Each row has a name. Each question is about the rows just above it.

Columns, left to right: Y Q V K E B
getir: |  51 |  -3 |   2 | -41 | -35 |  -4 |
Rodep: |  51 |  -3 |   2 | -41 |  -6 |  -4 |
Keka: |  31 | -38 | -11 | -30 | -22 |  56 |
| -4 | 56 | is in which column, read top down?
B
Which column holds | -41 | -41 | top down?
K
Which column holds | -4 | -4 | top down?
B

Columns, left to right: M J G D Z F H U C L
Fazo: | -12 |  14 |  45 | -19 |  16 | -29 |  38 | -45 | -13 |  -7 |
Zozoz: | -10 |  46 |  49 |  -2 |  34 |  11 |  30 | -21 |   2 |  -2 |
kon: | -32 |  39 |  32 | -19 |  13 |   4 |  30 | -54 | -12 | -10 |
Sepa: |  24 | -52 | -14 |  -2 | -17 | -42 | -12 |  20 |  -5 |   1 |
Which column holds this, read top down? |  -2 | -10 |   1 |
L
Which column holds this, read top down? |   2 | -12 |
C
Which column holds this, read top down? | -13 |   2 |
C
| 16 | 34 | is in which column, read top down?
Z

Columns, left to right: A N X R W
dekin: | -19 |  -6 |  24 | -24 |  29 |
tek: |   1 | -13 |  -1 |  13 | -38 |
Dilu: | -34 |  -8 |   9 | -10 |   2 |
mikor: |   1 | -13 |  -1 |  13 |  14 |
Vuk: | -39 |  -6 |  24 |   0 |   9 |
nol: | -34 |  -8 |  -2 |   8 |   2 |
nare: | -12 |   7 |  -1 |  17 |  12 |
kuzo: | -31 | -13 |  31 | -14 |  56 |
| -19 |   1 | -34 |   1 | -39 | -34 | -12 | is in which column, read top down?
A
Which column holds this, read top down? | 24 | -1 |
X
| -34 |   1 | -39 | -34 | is in which column, read top down?
A

Columns, left to right: zuzes Rufo dava gobus
mapon: |   1 | -13 | -47 | -20 |
zir: |  10 | -12 | -29 |   4 |
Beva: | -15 |  -2 | -26 |  -3 |
Mog: | -11 |  26 |  17 | -25 |
Zub: | -22 |  -2 | -29 |  -5 |
zigeg: | -18 |  21 |  29 | -21 |
rafab: | -10 |  -2 | -31 | -14 |
situ: |  17 |  15 | -16 |  11 |
vevuv: | -16 |  20 |   9 | -21 |
lodev: | -12 |  -8 | -27 |   2 |
ved: | -13 |  15 |   5 | -17 |
Vit: | -15 | -23 | -29 |  22 |
| -13 | -12 |  -2 |  26 |  -2 |  21 |  -2 | is in which column, read top down?
Rufo
Which column holds | -12 |  -2 |  26 |  -2 |  21 |  -2 |  15 |  20 |  -8 | top down?
Rufo
Which column holds this, read top down? | -25 |  -5 | -21 | -14 |  11 | -21 |
gobus

Columns, left to right: vasof ror Kunak vubup
basun: | 23 |  9 | -6 | -3 |
baraz: |   9 | -21 | -16 |  10 |
pipub: |  14 |  27 | -36 |  26 |
fidal: |  8 |  7 |  9 | 31 |
rako: |   1 |   8 |   7 | -32 |
sudu: | -11 |  39 |  49 |  -9 |
vin: | -14 |  -7 |  37 |  -3 |
faref: |   8 |   1 |   6 | -16 |
|  26 |  31 | -32 |  -9 |  -3 | -16 | is in which column, read top down?
vubup
Which column holds this, read top down? | -32 |  -9 |  -3 | -16 |
vubup

Columns, left to right: vosem dadu ziba lozo
rig: | -34 |   1 | -37 |  51 |
Rozel: | -18 |  -7 | -33 |  36 |
batiz: |   8 |   4 |  -2 | -15 |
givi: | -5 |  5 |  7 |  0 |
Bepu: |  29 |   5 |  32 | -33 |
| -15 |   0 | -33 | is in which column, read top down?
lozo
Which column holds this, read top down? | -15 |   0 |
lozo
| -33 |  -2 |   7 |  32 | is in which column, read top down?
ziba
Which column holds this, read top down? |  36 | -15 |   0 | -33 |
lozo
Which column holds | -7 |  4 |  5 |  5 | top down?
dadu
Which column holds | -18 |   8 |  -5 | top down?
vosem

Columns, left to right: Dad nipib Vadi Lud rano revof
fisak: |  -4 |  -7 |  -5 | -24 |   3 | -10 |
Bil: | -4 | -9 | 14 | -2 |  7 | 24 |
vegi: |  -4 |   2 | -10 |  -8 |  -7 |   8 |
gusi: | -13 |  -7 |  12 |   0 | -10 |  -1 |
rov: |   5 | -13 |  -8 |   8 |  -3 | -21 |
kiru: | -32 | -39 |  11 |  23 | -28 | -26 |
rali: | -59 |   2 |  -9 | -15 |   1 |   9 |
Which column holds this, read top down? | -10 |  12 |
Vadi
|   3 |   7 |  -7 | -10 | is in which column, read top down?
rano

